Each row has a name. After each piece below comes the name of the row it's from, unless a question asks for something else. Each question is about the rows just above it. Places in a row count from 1.

q_931: [140 151 121 160 107 111 166  83 120  94 144 161 173  90 149 117 125  66
 136 102 103 148 174 144 126 155  57  81 106 129 115  98 106 102 119 127]
q_121: [140 155 114 147 175  96 167  82 108 109 131 148 178  81 125 116 133  84
 130 115  98 121 182 137 131 170  62 104  72 149 105 106  97 133 119 125]
q_981: [141 156 111 156 168 110 168  86 125 104 146 154 178  90 137 111 130  75
 140 102  97 148 173 146 124 160  58 110 110 128 124 104 105 107 124 121]
q_262: [141 159 114 160 178 108 169  78 123  98 147 153 171  89 141 117 125  73
 136 110  99 150 172 145 124 157  55  78 101 133 118 101 107  95 125 117]
The row with [140 155 114 147 175  96 167  82 108 109 131 148 178  81 125 116 133  84
 130 115  98 121 182 137 131 170  62 104  72 149 105 106  97 133 119 125] is
q_121
Row and place of [118] in the named rows:
q_262, 31

q_846: [135 119 117 140  77  89  85 144 128 155 112  97 149 116 128 126 113 161
 157 134 164 134 128 141 115 126 127 113  92  75 158 133  91  57 117]
q_570: [125 150 112 141 123 160  93 127 131  69 123 163 117 154 151 118 159 120
  92 131 114  57 134 120  93 133 151 156 129 128 137 125 111 134 121]
q_928: [132 125 135 128 116 129 140 119 146 157 119 105 139 135 105 107 120 139
 129 123 145 133 142 137 116 135 106  87 126 127 127 165 106 118 109]
q_908: [134 116 112 133  88  81  85 144 120 144 128 105 151 110 130 131 115 152
 165 127 148 142 119 138 128 115 131 124  97  76 152 124 107  61 129]
q_360: [132 130 120 142  90 118  93 137 134 135 107 114 136 132 132 132 126 152
 131 135 155 108 136 136 103 135 154 119 104  96 151 116  91 116 112]
q_335: [132 124 135 137 100 121 123 134 137 164 101 100 133 127 121 113 114 152
 134 137 162 136 139 139 115 141 118 104 111 110 142 140  99 102 111]
q_126: [131 124 144 137 105 126 135 136 138 174  92 127 125 126 121 106 110 153
 131 143 168 143 141 138 119 148 117 105 113 116 141 134 103 114 111]
Where do [125 150 112 141 123 160  93 127 131  69 123 163 117 154 151 118 159 120
  92 131 114  57 134 120  93 133 151 156 129 128 137 125 111 134 121] appear?
q_570
[102] is at row and place
q_335, 34
[132 124 135 137 100 121 123 134 137 164 101 100 133 127 121 113 114 152
 134 137 162 136 139 139 115 141 118 104 111 110 142 140  99 102 111] is in which row?
q_335
Where in the named rows is [81]?
q_908, 6
[153] is at row and place
q_126, 18

q_450: [118 114 143 107  95 129 111 120 133]
q_132: [109 176 180 119  67 114 130 159 147]
q_407: [116 142 148 114  87 119 110 150 138]
[138] is at row and place
q_407, 9
Where in the named rows is [118]?
q_450, 1
Row and place of [143] in the named rows:
q_450, 3

q_572: [ 99 118 112 164 146 121 149 105 114  71 157 145 126 116 130 119]
q_935: [120 140 135 147 117 111 126 109 142  52 142 129 117 125 158 126]
q_156: [120 140 135 147 117 111 126 109 142 112 142 129 117 120 158 126]
q_336: [ 99 118 112 164 146 121 149 105 114  71 112 138 127 105 153 106]
q_55: [107 135 146 136  92 107 146  92 147  69 113 141 118 116 125 118]
q_191: [120 140 135 147 117 111 126 109 142  52 167 129 117 120 158 126]
[136] is at row and place
q_55, 4
[ 99 118 112 164 146 121 149 105 114  71 112 138 127 105 153 106]
q_336
Row and place of [69] in the named rows:
q_55, 10

q_452: [130 129 128 124 128 135 124 123 129 135 126 126 139 119 131 134 132 122
 123 138 136 132 125 123 124 120 130 115 121 138 130 120 130 124 123 127
 132 130]
q_727: [127 127 130 128 128 128 128 130 129 126 128 127 125 131 128 129 126 130
 128 125 129 128 130 131 131 132 127 130 130 124 127 130 124 129 132 127
 128 127]
q_680: [130 129 128 125 128 134 125 122 130  94 127 127 139 119 132 134 133 121
 122 138 135 131 124 124 123 120 130 116 121 138 131 120 131 125 125 129
 131 131]
q_367: [127 125 130 129 130 123 131 137 127 118 129 128 117 135 126 123 121 134
 131 116 125 124 135 135 135 135 125 142 136 116 125 135 122 131 135 124
 128 123]
q_185: [123 123 134 135 129 112 136 149 123 106 132 131  99 151 121 114 112 146
 137  97 115 119 140 145 146 152 119 164 147  95 121 151 112 134 147 123
 124 116]
q_160: [123 104 154 126 121 125 131 159 116 136 104 129 130 160 130  97 113 146
 135 110 136 129 110 116 144 103 120 118 143 140 126 116 127 117 127 136
 128 154]
q_352: [129 129 127 125 128 131 126 127 129 131 127 127 132 125 130 132 130 125
 125 133 131 130 128 126 126 125 129 120 124 133 129 124 130 126 127 126
 131 130]
q_180: [120  88 177 125 114 122 135 185 107 142  84 129 131 188 134  70  99 163
 139  98 143 108  96 107 156  82 112 111 156 151 122 108 191 107 127 141
 126 175]
q_350: [127 128 129 128 129 127 128 132 128 125 128 129 124 130 133 128 126 130
 127 122 129 126 129 132 131 131 125 131 130 123 127 130 125 128 132 127
 130 126]
q_228: [124 103 157 125 121 125 132 162 115 136 102 130 130 163 132  93 111 149
 135 111 137 115 109 116 146  99 119 118 142 141 124 115 165 114 127 135
 127 157]
q_740: [117 118 139 141 131  98 143 165 118  89 135 133  76 168 118 103  99 159
 145  73 103 112 147 158 159 170 112 194 161  68 115 168 101 140 159 121
 119 107]
[123 123 134 135 129 112 136 149 123 106 132 131  99 151 121 114 112 146
 137  97 115 119 140 145 146 152 119 164 147  95 121 151 112 134 147 123
 124 116] is in which row?
q_185
[93] is at row and place
q_228, 16
Where do [127 128 129 128 129 127 128 132 128 125 128 129 124 130 133 128 126 130
 127 122 129 126 129 132 131 131 125 131 130 123 127 130 125 128 132 127
 130 126] appear?
q_350
The row with [129 129 127 125 128 131 126 127 129 131 127 127 132 125 130 132 130 125
 125 133 131 130 128 126 126 125 129 120 124 133 129 124 130 126 127 126
 131 130] is
q_352
[130 129 128 124 128 135 124 123 129 135 126 126 139 119 131 134 132 122
 123 138 136 132 125 123 124 120 130 115 121 138 130 120 130 124 123 127
 132 130]
q_452
[127 125 130 129 130 123 131 137 127 118 129 128 117 135 126 123 121 134
 131 116 125 124 135 135 135 135 125 142 136 116 125 135 122 131 135 124
 128 123]
q_367

q_537: [140 124 132 136 129 133 116 129]
q_491: [114 133 145 137 133 132 113 132]
q_433: [146  51 136 135 109 117 115 103]
q_564: [135 131 118 132 130 139 126 114]
q_187: [147 117 132 140 122 131 109 124]
q_427: [137 119 127 134 128 135 120 122]
q_508: [142 133 137 137 133 132 113 132]
q_832: [142 120 132 137 132 130 115 105]
q_945: [137 132 129 135 129 134 119 124]
q_164: [142 120 132 137 132 130 114 130]
q_372: [142 133 133 137 133 132 113 132]
q_523: [126 147 108 117 150 140 142 133]
Where in the named rows is [146]?
q_433, 1
Where in the named rows is [139]?
q_564, 6
Which row holds [147 117 132 140 122 131 109 124]?
q_187

